Which row each row swaps with, under one turn or mirror:
The rows were stretched afterwards, more along some directions than others.
Dul: [-0.11 -1.25  1.50  2.26  4.94 -1.57 -2.10  1.18  0.76  1.28 -0.25 -1.66
 -0.09 -0.58  0.28 -0.87  1.75  0.07  2.14  1.60 -1.69 -1.22]
gep: [ 0.38 -0.50 -1.07  1.71  1.97 -1.00 -1.81  1.62  1.02  0.75  0.50 -1.85
  0.18  1.14 -0.36 -0.66  1.57 -1.12  1.52  0.33 -1.83 -0.28]
Molod: [-0.94  2.75 -0.10  0.62  3.78  0.42 -1.63  0.02  1.68  1.10  0.23 -0.26
  1.90  0.28 -2.11  1.40  1.08 -1.28 -0.57  0.34 -0.26 -2.68]
lib: [-0.88  0.26  0.63  1.37  0.31 -0.78  0.91 -1.25 -0.16 -0.68 -0.21 -2.05
 -2.96 -0.48  1.04 -0.49 -2.77  3.41 -1.97 -2.58 -1.59 -0.03]
solik: [-1.52 -2.53  1.06  1.77  2.25 -1.69  1.05  1.84  1.18 -0.26 -0.33  0.35
 -3.51  2.19 -0.92  3.13 -2.10  1.04 -0.70 -0.09  1.65 -3.64]
Rad: [ 0.18 -1.77  0.26 -0.60  0.66  0.96 -1.25  0.10  2.26 -0.84 -0.91 -2.03
 -1.76 -0.55 -0.32  0.84 -1.57  0.85 -2.00 -3.38 -1.26 -0.89]
lig: [ 1.62  0.92  1.46  1.63  2.51 -3.15 -0.39  0.60 -0.28  1.85 -1.41 -3.36
  0.89  2.27  0.42  1.56 -1.45 -1.16  0.98  0.16  0.57  1.06]
Dudom: [-0.15 -3.25 -0.68  2.70  2.30  1.24 -0.22  1.68  2.48  2.96  0.73 -2.61
  0.47 -1.81 -0.16  0.80  1.01  3.07  1.35  0.65 -1.39 -3.40]
zefu: [-0.06 -2.40  1.05  2.02  0.58 -0.54 -0.71  0.11 -1.16 -0.76 -0.38 -1.76
 -3.64  0.24  2.33  0.28 -1.59  2.55  0.34 -1.22 -0.25  3.12]
pezos: [ 1.90 -3.48  1.44  0.94  0.58 -2.60 -0.25  2.97 -1.14 -0.40 -1.91  0.21
 -1.65 -1.96  0.93 -0.72  0.96 -0.57  2.38  1.41  0.87  2.22]
tupe: [ 2.82 -1.16  1.33  2.30  1.66 -2.46  1.49 -0.72 -0.99  1.07 -0.89 -0.65
 -1.02 -1.01  1.31  0.39 -1.13  2.67 -0.55  2.53  0.69  1.74]
toru: [ 0.40 -1.19  0.64 -0.58 -2.24 -4.89  1.72  2.69 -1.52 -0.88 -0.43 -0.77
 -1.42  2.45  1.66  0.32 -3.35  0.88 -2.31 -1.05 -0.12  2.13]
Zar: [ 1.91 -2.58  1.48  0.30  2.19  0.02  0.59 -0.52  2.14  0.00  0.33 -2.11
  0.33 -0.24 -1.16  2.03 -2.36  1.12 -2.32 -0.33  0.44 -2.81]
zozef: [ 2.75  1.06  2.54 -1.36  2.30 -3.30  0.09  0.24 -3.77  0.68 -2.54 -0.71
  1.53  1.75 -1.03  1.20 -1.23 -3.12  0.71  1.40  1.49  3.08]
seza: [ 3.74 -0.01  1.23  0.82  3.89  0.87  0.14 -2.51 -0.89  0.17  0.15 -1.03
  1.32 -1.17 -0.77  2.48 -0.47 -1.46 -0.21  1.54  1.69 -0.12]
Labez: [ 0.10  0.33  0.70 -1.86 -0.51  0.43  3.80 -0.79 -0.55 -1.91 -0.49  1.75
 -0.48  1.14 -0.73  1.79 -1.98 -0.49 -3.83  0.82  2.36  0.76]
kopup: [-2.35 -2.30 -1.55  1.55  0.38 -3.13  1.21  3.62  0.73  0.40  0.12 -0.44
 -1.86  1.29  1.68  0.12 -0.89  2.67 -1.96 -2.02 -2.04 -0.40]
Pumal: [-0.11  0.72  0.09  1.69  0.78 -3.39  0.50  1.91 -1.32 -0.29 -0.88  1.47
 -0.77  1.45  1.37  1.70 -0.53  0.46 -0.36  1.13  0.54  0.64]
Vudiv: [-1.04 -1.86 -1.63  0.35  0.45  1.35  0.45  1.53  1.66  1.49  2.89  0.29
 -0.07 -2.76 -1.71  1.60  1.97  2.07 -1.64  0.29 -0.45 -2.21]
veze: [-0.77 -2.64  0.49  2.16 -0.22 -0.66  0.17  1.29 -0.98  1.54 -0.47 -0.02
 -0.25 -1.17  0.00 -0.13  1.79  2.24  2.21  0.71 -1.23 -1.79]
Tul: [ 1.32 -1.01  1.23  2.59  2.78 -1.59  0.17 -1.78  0.44  0.54 -0.76 -0.71
  0.98 -1.03  0.52 -0.34 -0.36  2.68  0.25  3.73 -1.47 -0.66]
Ruman: [-0.01 -1.01  1.30 -1.16  2.38  0.12  0.16 -0.13 -2.88 -1.88  0.97  1.03
 -0.07  1.15  1.14  2.31  0.45 -0.74 -0.11  0.90  1.75  1.82]
vamot: [ 1.28 -2.36  1.07  1.37  2.17 -1.48  0.68 -1.23  2.08 -0.96 -0.58 -2.40
 -3.30 -0.53  0.57  0.00 -3.21  2.79 -1.83 -1.94 -1.19 -0.81]
Nuza: [ 1.56  0.64  0.24  0.47  1.57 -1.10  2.58  0.82 -0.17  0.55  0.58 -1.82
  3.36  0.81 -0.93  2.02 -1.49 -1.11 -1.88  0.91 -0.61  0.43]
tutov: [ 0.31  0.09 -0.86 -3.04  1.07 -2.51  1.56  2.45 -1.65 -2.70  1.04 -0.48
 -3.12  0.51  0.18  3.52 -3.08  0.84 -4.91 -4.58  0.51  1.34]
pedi: [-0.01  0.78  1.27 -0.41  1.27 -0.47 -2.24  0.56  0.60  0.37  0.35  0.34
  0.40  1.44 -0.73  0.91  1.34 -2.16  1.12  1.57 -0.20 -1.64]
rako: [ 0.25 -1.85  0.64  0.46  1.65 -1.11  0.57  0.87  1.91  0.70 -1.52 -1.97
 -2.46  0.16  0.24  0.29 -4.03  2.09 -3.43 -3.12  0.34 -0.80]
ret: [-1.05 -0.02 -1.10  2.62  2.82 -0.24  0.00  2.04  0.91  1.39  0.69 -1.63
  0.89  0.09 -0.30  0.76 -0.10  2.15 -0.80 -2.60 -2.24 -2.14]
Dus: [ 2.23 -0.54  0.49  1.21  3.05 -2.24 -0.27 -1.44 -0.10 -1.65 -1.79 -1.64
 -1.16  1.12  0.27  0.44 -1.56 -3.45  1.99 -0.15  1.95  0.99]
galed: [-0.48  1.04  2.05  0.24  1.24 -2.62  3.89 -0.07  0.87  0.03 -1.66 -1.24
  1.55  1.87 -0.76  2.55 -3.66  0.44 -2.20  0.97  0.98  0.32]
bezo: [-0.02 -0.44  1.49 -1.48  3.29 -0.71 -0.94  0.61  1.30  0.23  0.07 -1.26
  0.24  0.54 -1.00  0.54  0.08  1.09 -0.90 -0.45  0.02 -2.92]
Tafa: [-1.91 -3.24 -2.15  1.45  0.06 -0.32  1.56  3.04  2.47  0.08  2.80  1.19
  0.19 -3.16 -0.67  1.51  2.24  4.56 -1.20  2.25 -2.71 -4.10]
sovi: [-1.73 -1.96 -1.29  1.32  3.50 -0.26 -1.27  1.40  1.96  0.41  1.54 -1.05
 -3.79  2.32  1.54  1.29 -1.28  3.99 -2.04 -1.86 -0.70 -3.93]
dokid: [-2.68 -0.31  0.21 -0.56  1.53 -0.98 -0.89  1.95 -0.29 -0.14  1.13 -0.73
 -2.90  2.24  0.91  2.84 -0.67  1.41 -0.88 -2.07  1.34 -0.50]
Mib: [-1.10 -1.50  0.00 -1.18  0.34  1.28  0.48 -2.35  0.55 -1.43  0.61 -0.31
 -3.27  0.52  0.92  2.31 -2.53  4.08 -3.22 -2.72  0.33 -1.43]
tane: [ 0.89 -3.00  0.60 -0.03 -0.41 -1.65  0.75  0.84 -0.25 -0.44 -2.64 -0.07
 -1.92 -0.37  2.87 -0.39 -1.23  2.09  0.97  1.14  0.30  0.27]
dod: [ 0.19  2.24  0.55 -1.07  2.81 -2.12 -0.27 -1.64 -1.14 -1.01 -0.45  1.47
  0.64  1.31 -0.41 -0.39 -0.20 -1.32  0.16  0.85 -1.06 -0.48]
Gomog: [-0.72  1.10 -1.05  1.60  2.55 -0.76 -0.85 -0.08  2.88  0.22  0.87 -2.33
 -0.28  0.07 -0.86  1.57 -0.64  2.03 -0.89 -0.65 -1.79 -1.78]
Tizan: [ 2.57  0.15  0.74 -0.31  1.59  0.10 -0.54 -0.92 -0.71 -2.28 -0.46  0.97
 -0.26 -1.74  0.73  0.65  0.84 -3.09 -0.49  1.83  1.14  0.67]
rirol: [-0.73  1.32 -1.87 -1.73  0.12 -1.21  0.85 -0.22  1.70 -0.78 -0.72  0.05
 -0.88  3.24  1.55  1.15 -2.40  1.10 -3.79 -3.36  0.11 -1.49]
vak: [-0.93 -5.11 -0.49  0.91 -0.81 -1.28  1.12  2.19  0.66  0.86  0.23  0.93
 -1.24 -1.06  0.29 -0.16  1.04  1.90  1.79  1.71 -0.37 -2.06]
tesen: [-1.50 -0.25 -1.82 -0.64 -0.35 -2.46  1.31  2.35  0.33 -0.63  1.49  2.17
 -0.12  1.45 -1.31  2.02 -0.32  0.62 -2.80 -2.19 -2.61 -2.57]
selo: [-0.21 -0.04 -0.44 -0.74 -1.17 -0.13  3.27  0.60 -1.99 -1.24  0.56  1.88
 -0.41  0.06 -0.60  2.62 -0.68  0.10 -2.11  0.78  1.60  1.89]
Kug: [ 1.00 -2.55  1.19 -0.80 -1.26 -2.49  2.91  1.06 -1.44 -2.08 -0.82  0.88
 -0.82 -0.21  1.40  0.26 -1.23  1.00  0.04  2.87  1.71  1.75]
bibo: [ 2.00 -1.67  0.24  1.10 -0.96 -1.10  1.45  0.18  0.08  0.75 -0.08 -0.94
  1.32 -1.89 -0.42  0.79  0.71  0.75  1.84  3.14 -1.14 -0.67]
pabe: [-1.52  0.36  1.83  2.68  1.55 -1.44 -1.30  1.48 -3.06  0.43 -0.03  0.06
 -0.46  1.12  0.67 -0.56  0.36  0.01  2.36  1.15 -0.91  2.15]
gozu: [ 4.52 -1.75  0.66 -0.35  2.31  0.47  0.71 -1.72 -0.64 -1.08  0.09 -0.14
  1.40 -1.06  0.22  1.80 -0.03 -3.19 -0.29  1.64  2.40  0.00]
darub: [-1.29 -2.61 -0.05  2.77  1.82 -1.96 -1.22  1.96  0.54  1.66  0.74  0.35
 -1.11  0.69  0.82  2.32  0.89  3.34  2.12  3.06 -0.26 -2.99]
Tedu: [ 1.05 -2.91  2.17  0.47  2.00 -2.14 -0.24  0.76 -1.83 -1.04  0.22  0.35
  0.70 -0.32  0.98  2.96  0.70 -2.32  2.82  2.46  2.23  1.13]
runaz: [ 0.07  0.85 -0.51 -0.91  0.51  0.47  2.59 -0.60  0.99 -0.29 -2.33  1.81
  1.08  0.84 -0.41  1.04 -0.68 -0.11 -3.62  0.51  1.21 -1.77]

Swapped with Labez: gozu
Swapped with runaz: Tizan
Swapped with galed: Tedu
Swapped with bibo: Mib
Swapped with seza: selo
Swapped with pabe: ret
Swapped with bezo: toru
Swapped with Dul: kopup
Swapped with zefu: Dudom
Swapped with Rad: tane
Swapped with Kug: Zar

